In the rows, 128 means zero.
Each named turn below is shown by a few rows before and after it. Which turns, in which order, take the first row of each later pair to the second? The first pair is answered.
H (before -> after):
[114 105 128 141 122 133 118 129 122 142 134 142 138 131 130 132 142 138
 123 129 143  76 103 143 131 142 129 120  91 133 123 144 119 132 144 115
 134 168 131 129 128 139 139] -> [132 146 136 126 112 130  89 129 122 134 124 168 115 158 129 135 132 132
 132 127  98 100 128 125 143 145 134 111  92 124 145 129 131 144 119 119
 132 145 120 139 145 120 149]
[103 107 105 139 138 128 157 140 129 126 151  77 143 117 116  98 139 143
 134 120 164 130 112 141 124 130 103 144 163 121 102 133 115 123 142 124
 126  98 144 108 104 132 153] -> [ 91 129 115 121 152 126 122 141 120 129 133  97 127 133 131  97 150 163
 137 107 157  96 105 146 144 146 113 135 131 119 103 130 114 134 136 109
 132 117 137 125 114 117 180]
[148 150 101 136 165 140  84 152 106 135 155 140 145 152 169 144 130 115
  98 116 162  86  97 125 106 190 171 116  81 135  79 143 154 145 146 133
 126 202 176  76 116 195 116] -> [160 198 112 122 154 135  52 150 107 120 136 167 121 188 165 150 120 110
  99 110 109 115 124 110 120 193 175 101  84 129 103 127 165 153 111 143
 121 176 161  91 136 178 122]
[113 138 100 114 119 153 117 144  99 139 116 123 101 135 137 119 122 147
 109 116 119 119 120 144 115 139 151 139 150 118  87 135 156 132 139 125
 113 139 142 119 146 117 156] -> [123 146 103 111 113 150 117 142 105 132 116 127 101 142 134 124 116 144
 115 123 105 141 133 136 116 135 152 138 154 116  96 133 163 129 131 131
 111 122 145 123 148 115 146]
U (before -> after):
[150 156 170  92 107 138 128 103 122 136  88 133 109 140 129 128 117 155
  97 115 132 130 141 146 126 120 172 102 167 132 135 121 132 122 119  96
 124 150 102 145 102 126 144] -> [140 127 154  75 110 135 120 115  97 138 104 127 106 137 143 127 131 153
 100 117 132 102 132 152 132 130 143  99 139 136 132 122 118 113 148  75
 115 138  94 148 112 122 162]
[ 96 160 151  98 179 123 157 143 130 121 109  73 124 148 103  96 134 177
 143  76 148 113  99 156 173 152 130 101 162  87 112  94 107 130 123 106
 139  71 108 136 103 129 208] -> [112  70 139 141 141 123 141 159  91 109 151  97 126 121 136 146 150 137
 159 120 168  29  91 158 139 160 113 126  81 102 130 161 111 102 198  77
 132 147 122 126 115 159 137]
[135  65  95 161 117 130 134 125 111 142 168 131 135 116 165 145 149 109
 130 143 117  53 136 158 116 142 107 169  87 119 164 124 124 127 163 134
  98 155 114 130 118 146  90] -> [158 146 129 181 120 128 166  94 162 140 122 135 140 132 129 135 108 117
 118 140 122 141 148 147 109  95 165 167 169 112 166 118 148 151  95 192
 116 157 119 125 105 149  71]
[147 150 174 141 140 164 149 117 134 127  95 166  91 129 143 163 137 104
 152 117 138 174 174 131 170 137 149 164 112 168 147 124 154 152  98 156
 110 105  97  84 133  74 157] -> [131 126 157 124 143 166 135 129 113 130 114 165  90 122 162 159 154 110
 156 110 129 146 166 134 174 160 126 166  80 169 141 117 135 150 124 131
 103  95  98  81 135  68 174]
Y (before -> after):
[134 119 127 134 121 138 121 126 129 130 147 124 142 122 140 128 120 124
 121 137 140 116 108 123 118 125 104 134 114 123 118 133 135 134 149 139
 119 134 125 130 129 134 118] -> [138 138 133 134 127 138 129 117 143 131 134 124 143 120 132 120 115 134
 111 132 142 137 112 124 118 115 118 135 137 120 108 128 142 141 130 151
 128 136 123 136 127 132 119]
[132 134  99 160  88 127 142 155 158 100  94 150 117 139 135 174 103 126
 167 114  98 159 115 156 128 124 166 173 119 169 137 186 139 104 101 125
 177 115 154 124 131 100  99] -> [150 153  86 131  85 129 113 164 139  95 112 141 121 173 139 165 101 104
 163 105  68 171 139 134 145 135 154 165 113 147 143 159 136 120 101 128
 164  83 145 136 150 112 119]
[141 158 127 150 126 159 115  83 133 142  84 119 144 144 136 112 162 115
 108 118 151 113  82 143 116 123 131 102 122 155 115 141 115 164 132 146
 128 119  98 144 139 157 131] -> [144 149 122 148 122 161 105  93 119 145  88 115 141 146 146 114 172 107
 113 118 141 100  88 142 118 129 123 101 102 151 119 141 109 161 147 137
 125 114  96 142 145 158 130]
[115 117 128 105 116 129 128 133 131 100 148 113 137 147 165 129 102 153
 142 122 150 123 105 103 151 130 114 105 141 127 136 116 133 130 115 149
 114 132 109 151 129 126 115] -> [114 112 131 113 116 130 130 131 132 100 141 119 134 138 164 135 100 158
 138 122 156 117 100 110 144 128 112 105 140 131 132 131 130 125 116 140
 114 142 111 146 125 120 111]
T (before -> after):
[144 152 126  95 121 141 108 115 115 143 134 114 130 149 136 115 135 119
  93 104 135 104 149 103 158 138 132  98 115 105 123 111 116 142 129 143
 118 132 106 149 132 162 151] -> [111 110 115  97 123 137 125 120 118 144 143 108 121 116 140 116 152 143
  95 112 147  93 129 128 156 142 104 104 117 123 117 126  97 128 147 116
 120 115 106 140 123 137 163]
[163 137 126  90 164 137 159 119 129 105  98 138 142 119  85 117 136 100
 129  62 148 229 141 101 195 133 111  90 150 139 176  83 140 126  95 118
 138  53 153 127 115 106 114] -> [134 104 127  99 170 134 188 117 143 108 100 138 143  84  87 113 145 127
 130  68 177 218 111 126 185 130  98  96 161 159 166 103 134 108 108 103
 142  61 158 119  99  89 119]
[145  96 124 160 120 140 191 114 151 123 123  87 167  69  93 124 102 112
 124 131 196 163 111 139 104  89 149 141 172 136 108 142 132 117 134 152
 137 166 152 101  92 169  93] -> [195 142 103 118  96 140 126 127 112 103 140  91 154 136 110 124  92  44
 131 122 102 195 173  83 125 111 129 129 145 104 147  99 139 137 127 170
 112 108 131 127 143 187  98]
[153 167 152 151 119 120 100 118 131 140 120 146 131 141 114 138 125 111
 133 140 115 117 125 140 101 128 143 122 103 123 152 152 150 137 102 140
 140 174 139 137 125 138 113] -> [140 133 129 130 113 116  93 128 115 131 144 149 113 134 125 139 148 110
 141 136  77 112 133 140 111 149  94 125  90 135 161 143 132 127 124 108
 132 118 124 137 138 112 132]
Now pairs of rows:
(2 to 3 turns a pair)
[124 131 125 135 102 147 127  96 119 124  98  89 164 137 119  96 119  80
 106 134 159 111 123 135 134 130 149 123  68 105 112 122 164 137 132 163
 108 150 138 149  93 143 130] -> [135 111 118 153  82 140 129  98 118 113 106 121 141 129 121 127 121  64
 112 152 135 114 138 135 113 128 135 126  61 119 143 147 170 120 143 155
 107 154 125 155 103 128  95] | H, T, U
[120 114 151 137 108 145 128 155 128 123 153 143 108 116 141 151 122 133
 107 128 117  81 139 149 106 135 154 141 102 123 115 145 132 134 144 113
 133 156 137 128 124 153 109] -> [133 170 161 126 116 147 128 147 145 121 130 134 111 141 123 140 110 127
 105 115 102 129 159 132 117 122 171 134 133 103 121 119 140 154 108 140
 135 139 134 133 126 151 118] | T, U
[109  90 121 153 107 138 137 125 121 131 151 147 134  96 131 151 136 121
 137 158 139  90 115 124 105 127 134 149 119 141 156 160 146 119 151 127
 127 148 139 115 115 132  94] -> [ 85 118 124 127 121 133 158 114 142 131 129 134 124  83 115 133 129 149
 125 143 114 143 119 135 116 125 118 141 175 157 149 127 133 122 121 123
 134  78 122 113 110  98 126] | U, T, T
[139 114  90  93 137 145 120 145 108 144 154  76 135 134 188  88 165 105
 119 111 162 113 106 125 168 156 129 114 105  89 128 135 124 142 179  99
 116 140 144 120 135 131 109] -> [154 148 113 122 132 142 108 136 118 135 133 111 134 143 184 102 151 100
 124 119 171 115 116 121 158 135 176 112 101  85 138 160 145 144 151 120
 130 201 146 125 136 142  76] | U, H
[124 148 122  87 134 143 118 138 107 134 132 135 114 148 124 129 126 126
 143  95  63 155 165 121 144 157  93  99 144 126 140 100 109 117 136 125
 124  52 103 153 141 117 154] -> [111 147 125  79 153 146 124 135 117 145 125 114 129 140 125 111 132 146
 134  82  98 148 143 136 149 161  90  97 153 121 113  92 105 122 136 123
 130  64 109 148 126 119 174] | T, Y
[151 140 137 128 120 121  88 128 107 134 121 129 153 135 149 157 140 102
 136 103 136  85 131 130 125 114 120 131  82 106 126 130 110 154 156 129
 133 188 151 141 165 144 128] -> [137 178 141  96 150 121  94 121 122 136 102 113 150 154 141 130 139 127
 128  79 125 118 136 129 149 117 122 120 114  99 115  94 107 166 118 140
 135 140 135 145 166 126 169] | U, U
[126 155 136 151 133 140 132 121 117 139 101 137 160 129 129 122 126 141
 115 114 190 118 120 127 117 126 170 115 121 115  82 128 136 145  91 150
 134 179 134 138 111 150 143] -> [ 95  83 108 123 136 131 141 133 110 128 125 135 136  94 142 130 153 165
 121 121 160  87 115 146 122 153  99 121 111 152  96 130 110 116 131  98
 126 108 117 130 112 103 165] | T, T
[110  98 104 145  81 135 182 158 115 120 182 156 142 102  98 141 111 155
 114 111 141 176 103 134 118 104 137 137 114 131 157 170 112 114 158  92
 166  82 139  86 128 111  73] -> [ 94 129  96  99 105 138 158 165 112 128 180 132 138 134 107 108 119 163
 114  78 121 183 111 123 162 129 123 122 113 111 144 117  91 136 146  84
 158  28 129 101 140 103 141] | U, T, U
[190 155 137 136  92 122  80 128  88 108 137 170  98 163 129 153 104  84
 149 153  71 149 186  86 114 132 143 132  88 109 182 137 148 146 127 150
 125 138 107 155 179 156  86] -> [163 150 118  88 112 117  62 140  80 118 143 154  89 176 145 133 129 101
 145 131  60 129 180  95 145 163 100 124  77 107 169 105 127 149 140 121
 114  86 100 156 184 134 149] | U, U
[129 167 151 127 124 166 132 135 123 137 106 140 144 127 122 117 144 123
  93 110 157 127 118 112 105 117 150 123 143 125 107 143 158 134 100 139
 126 163 129 103 135 150 131] -> [124 162 154 122 123 153 111 142 116 134 108 162 125 132 130 130 145 127
  99 111 135  99 124 113 110 123 150 118 114 131 119 149 155 129 100 122
 123 173 124 109 141 141 133] | Y, Y, H
[110  93  62 153 109 102 188 133 188 115 144 131 114  74 132 132 118 163
 150 148 109 150 142  98  81 137  82  96 130 155 183 148 147 102 157 122
 150  85  96 113 114  48 131] -> [ 87 123  87 158 139 110 200 122 208 137 115 114 139  64 132 107 122 200
 139 129 186 132  98 124  88 122 121  94 141 144 137 149 148 120 136 133
 166 148 111 111  83  65 151] | Y, T, H
[135 133  96  76  79 166 116 111 145 105 145  73 108 160 110  88 170 100
  86  85 113 171 136 114 184 145 112 159 151 125 156  67 110 128 111 134
 117  77 130 155 152 153 134] -> [105  51 102 125  69 161 166 107 158 110 151  85 117  88 113 114 181 127
  90 115 184 117  88 160 145 133 117 178 139 160 147 137 106  94 148 105
 133 147 145 125 117 145  95] | T, U
[ 91  86 101 111 156 138 167 102 149 131 150  99 148  97 120 112 115 100
 109 129 103 146 132 144 125 133  72 135 181 137 144 109 125 136 121 139
 128  79 148 127 143 122 141] -> [113  84 105 145 140 137 175  97 154 134 147 116 151  87 110 133 102  86
 117 148 111 150 139 134 110 119  97 140 185 138 156 132 143 129 119 154
 134 123 152 120 145 136  97] | U, U
[152 138 134 137 126 133  95 129  95 137 143 129 133 146 143 141 120 109
 127 130 118 118 149 104 128 135 132 120 108  98 144 129 127 135 138 129
 119 148 123 144 140 144 116] -> [162 140 125 129 126 135 123 125 105 131 145 106 143 139 127 128 115 102
 122 125 116 160 151  99 131 134 119 117 146  99 140 111 123 135 132 139
 121 107 123 133 129 143 117] | U, U, H
[130  92 126 134 149 117 170 127 143 157 151  78 133 121 125 108 122 163
 126 124 146 125  94 149 103 114 118 174 166 140  86 137  96  88 122 159
 139 117 131 111  89 155 104] -> [137  74 119 126 137 117 154 142 124 156 171  74 140 132 143 108 132 140
 126 125 135 105 101 143 108 124 106 174 140 132  84 139  94  88 145 155
 126 119 128 110 103 169 102] | Y, T, U
[100 122  81  56 136 124 115 153 149 106 147 139 114  96 127 120 125 146
 104 108 148  96  86 114 161 144 114 113 108 144 120 105 118 131 129  88
 160 120  96 134 123 111 182] -> [109  91  83  78 113 124 112 156 143  95 155 164 106  81 132 147 123 127
 111 131 140  74  93 115 142 139 112 129  89 153 144 135 128 121 143  82
 164 139  97 135 131 113 145] | Y, H, U
[120 109  90  93 159 136 136 122 138 141 126 160 114 120 149 111  81 172
 143  81  92 125 113 125 139 124 143  96 127  94 136  86 108 122 119  90
 106 123 112 168 132 100 188] -> [132 116 104 106 150 134 116 118 139 140 117 188  97 130 148 126  69 170
 148  89  77 124 123 122 128 118 160  94 116  91 157 102 122 126 112  98
 101 149 110 175 139  99 168] | T, U, H
[135 141 122 131 107 135 102 143 110 128 128 161 125 116 140 132 130 112
 138 149 114 120 133 119 113 130 122 127  97 153 150 117 128 112 122 110
 137 126 117 135 149 131 111] -> [133 119 117 144 106 136 120 143 109 128 136 146 139  99 140 127 131 108
 136 154 130 123 128 121 103 125 112 132 108 150 144 125 120 102 131 114
 138 131 124 124 140 139  98] | H, H
[126 138 170 131 139 127 168 134 124 136  95 132  88 110 102 114 151 150
 111 117 154 101 143 115 141 106 115 109 127 160 150 130 120 116  96 120
 148 157 133 158  98 138 147] -> [146 115 145 122 123 126 177 137 111 127 119 122  90 112  97 119 149 114
 118 120 113 136 161  99 139 111  83 116 140 163 169 117 119 109 112 124
 140 101 126 152 111 141 132] | T, H, T
[152 148 132 126 123 122  76 124 122 134 121 167 112 144 101 130  98 106
 132 142 123 135 153 121 123 131 146 125 144 131 144 125 137 153  96 136
 140 133 105 120 149 125 123] -> [147 115 126 120 120 120  61 137 103 135 138 168 108 140 119 129 114 106
 138 139 120  97 147 125 125 147 123 123 110 136 142 125 130 141 122 108
 134 131  99 123 158 126 130] | U, U
[130 132 126 150 102 130 132 142 117 144 125 139 101 119 115 151 102 107
 136 155  97 149 150 117 136 118 135 116 125 143 129 151 121 116 102 141
 141 145 117 137 119 134  83] -> [118 112 123 153 108 132 146 141 123 145 125 142  96  99 119 151 108 115
 135 157 108 139 138 129 134 118 128 120 130 150 120 156 120 111 109 134
 148 148 118 133 109 127  85] | T, T
[138  96 137 160 127 121 161 111 130 125 119 118 132  93 113 124 113 120
 130 145 153 134 117 142 112 125 121 151 150 141 142 167 143 123 138 124
 120 133 144 102 119 125 102] -> [147 106 116 120 131 123 110 130  95 124 144 110 122 127 143 113 135 100
 134 124 115 110 140 121 136 162  90 145 108 118 150 131 129 134 156 113
 101  96 137 119 147 128 138] | T, U, U
[134 122 126 149 119 137 142 142 119 123 138 120 145 123 128 124 124 107
 114 131 139 135 137 121 122 118 124 133 121 122 133 129 134 130 146 146
 126 142 136 127 126 159 101] -> [122 129 132 140 130 135 134 139 121 130 130 121 150 122 135 114 130 119
 108 125 158 112 125 130 130 122 134 128 113 116 122 128 132 129 145 137
 134 159 136 124 121 154 119] | Y, H
[109 128 132 121 137 139 104 143 118 161 131  79 180 136 160 109 166 126
 103 117 210  50  59 141 148 149 152 135  60  71  55 114 137 140 169 125
 117 215 150 145 116 191 154] -> [177 220 131 108  97 126  86 128 131 120 113 110 136 200 104 133 112  66
 108 130  66 205 162  76 151 126 155 126 136  65 135  79 171 157  99 187
 108  96 117 164 161 165 114] | H, H
[128 110  70 106 108 150 164 100 140 168  99  96 149 149 148 126 139 104
 141 107 127 140 122 125 156 126  76 123 186 156 102 121 104 100 153 147
 155 110 115 129 121 149 126] -> [139 131  82 121 106 154 166  97 144 172  84 101 161 150 138 127 128 102
 138 111 151 134 120 127 146 118 107 121 181 146  96 130 117 112 145 165
 161 160 119 131 116 171 105] | Y, T
[120 120 146 143 130 117  94 154 122 126 138 189 110 125 141 160 138 135
 118 131 112  71 136 131 119 143 128 128  93 145 138 149 132 102 126 105
 133 158 119 155 143 121 113] -> [130 133 153 143 132 120  85 155 122 123 136 184 109 129 139 159 133 128
 120 125 108  75 140 119 118 143 141 124  86 132 136 144 140 107 120 111
 136 163 123 157 147 132 110] | T, T
[118 115 121 124 138 131 105 133 124 158 109 192  80 107 142 140 159 158
 147 135 158  91 113 135 125 148 146 112  87 154 136 153 115 126 135 111
 144 167 120 166 148 114 134] -> [138 170 133 118 145 131  98 122 133 162  91 188  86 141 128 128 147 146
 139 121 149 131 126 116 136 140 178 106 106 128 132 131 128 145  99 143
 148 165 118 171 152 127 141] | T, U
[170 159 158 158 114 127 141 118 146 106 112 135 129 154  96 148 101 105
 139 139 128 162 152 116 110 101 162 131 159 132 149 138 162 145 110 163
 137 154 129 128 125 155  97] -> [143 137 128 108 137 131 166 129 143 113 129  81 143 133 102 118 120 115
 133 108 125 176 144 126 134 122  99 124 185 130 124  94 126 146 130 135
 122  60 120 115 115 140 155] | U, H
[151  93 125 139 121 130 129 123 110 130 168  87 172 100 144 155 130 104
 128 126 138 127  79 134 109  99 134 138 120 108  88 151 134 116 179 148
 109 166 164  95 155 142  92] -> [152  80 111 128 115 132 125 135  97 125 181  89 162 108 152 157 136  98
 131 123 117 123  90 124 119 107 105 139 113 111 101 141 123 109 191 137
 101 135 154  96 166 132 103] | T, T
[169 142 114 114  94 111 150 155 158 130 137 136 143 126  91 118 100 145
 117 135 101 200 122 142 122 102 123 100 142 128 133  83 128 137 132 136
 150  95 140 115 123  90 152] -> [173 167 129 116 105 117 115 163 150 144 128 130 166 151 112 108 104 135
 114 121 143 161 101 138 130 111 159 101  97 105 109  78 135 155 133 145
 144 167 154 128 129 131 161] | H, H, T
[133  83 105 149 116 133 171 120 124 128 148 120 148  65 106 131 108 120
 122 141 150 181 126 131  86 134  99 136 159 147 124 139 133 114 140 109
 123  92 118 101 112 115  99] -> [126  80 101 130 133 139 159 125 110 142 153  88 172  70 128 107 125 118
 119 120 181 152 109 130 101 151  93 131 133 128  97 119 119 126 152 100
 116 107 124 102 109 137 137] | Y, H
[141 111  81 109 120 148 158 138 110 118 174  71 167 135 116 107 125  74
 142 121 124 154 156 105 135 145  87 127 131 113 115 105 115 129 159 137
 112  85 148 110 142 165 120] -> [127  96 104 141 125 149 194 124 135 126 155  71 174 106 106 110 123 104
 131 129 174 153 126 133 114 126 112 136 159 127 102 136 119 118 150 138
 129 128 157  94 114 163 104] | T, U
[ 98  58 113 184 105 131 131 177 101 114 141 122 118  97 150 159  86  86
 103 118 111 165 102 113  97 114  83 152 125 100 210 152 148  85 158 142
 138 105 117  87 156 152 105] -> [ 92 124 146 199 124 134 147 154 139 128  98 130 129 106 127 145  66 118
  90 112 148 194  90 123  99  85 146 145 162  92 192 149 171 107 104 174
 158 156 123  89 133 162 107] | H, U
[113 121  99 107 120 115 115 172  95 131 178 101 127 153 130 111 160 116
 141 100  71  85 121 132 154 165  81 108  54 105 113 128 115 100 139  70
 151  77 129 145 151 146 138] -> [141 217 139 138 122 118 148 140 149 132 125 104 137 170  77 108 104 122
 134 101  77 186 133 120 134 113 160 104 141  92 119 126 152 122  64 142
 173 102 133 136 136 155 102] | U, U
[107 151 135 109 134 136 151 153 163 159 114  88 152 139 144 104 134 132
 132 110 195 129  96 117 125 150 131 126 135  78 123  93 115 163 133 125
 168 116 105 129 121 137 157] -> [125 102 121 118 104 135 128 173 134 153 149 102 147 139 160 132 146  95
 145 127 178  90 111 104 114 160 112 129  82  80 141 116 117 152 172 117
 157 137 107 131 136 152 133] | T, U
[125 137 121 103 141 140  96 122 103 143  97 108 136 129 133 102 121 145
 133 109 149  86 107 137 127 160 134 144  98  93 100 106 126 134 125 116
 117 152 138 166 127 126 169] -> [125 103 113 100 127 128  91 129 100 119 115 136 105 115 136 132 122 139
 149 127 104  85 126 139 122 166 103 143  91 116 137 122 129 113 135  91
 111 121 125 162 144  97 154] | U, H, T
[114 180 164 139 142 129 113  95 162 120  74 149 103 116 102 143 116 166
 108 132 156 128 123 119 130  92 143 128 126 164 121 151 142 136  43 133
 135 162 137 139 112 108 121] -> [ 81 119 125  93 147 129 102 113 124 119 109 120  94 104 136 130 149 176
 115 125 138  90 112 126 155 131  70 124  99 173 111 126 101 123  91  88
 118  96 123 136 126  81 167] | H, U, Y
[ 88 128 174 140 123 125 112 145 199 156 133 159 103 121 137 122 108 160
 140 137 127 149 116 143 100 114 171 100 145 113 145 161 137 126 103 125
 125 134 145 141 135 111 126] -> [113 104 145 124 104 127 118 154 178 148 167 134 109 133 142 125 111 118
 146 134  83 175 144 120  97 125 122 105 150 108 162 140 132 124 132 129
 105  70 142 134 150 111 111] | T, U, H
[108 181 148 144 149 140 112 130 162 135  69 181 124 100 122 173  95 160
 138 161 135 109 139 129 117 126 175 126 158 140 135 158 168 151  42 161
 168 176 136 112 126 134 148] -> [144 167 121 119 127 146  51 151 107 120 110 181 121 142 152 180 104  96
 148 160  82  82 175  91 132 158 139 118  95 115 157 136 159 155  80 162
 138 154 132 127 170 163 149] | Y, U
[143 128 103 118 125 125  56 144 102 128 123 178 132 160 136 130 156  95
 157 108  86  79 127  92 116 172 153 109  72 132 129 107 162 128 162 108
 123 153  80 170 167 160 144] -> [161 104 106 172 109 142 129 132 129 127 129 144 180 119 105 133 126  76
 149 134 141 124 111  95  75 133 180 129 136 145 121 134 176 117 172 147
 137 187 106 133 136 200  67] | U, H, H
[118 153 137  97 160  97  84 128 108 101 127 130 131 132 102 125 145 120
 143 127 130 115 137 123 145 152 128 139 116 128 140 130 156 138  94 116
 135 145 124 129 151 124 163] -> [140 142 130 112 143  96  95 125 110  90 136 133 130 128  98 139 133 103
 143 142 117 132 155 115 132 141 130 143 123 129 159 140 164 131  97 126
 135 139 124 126 156 135 131] | U, H
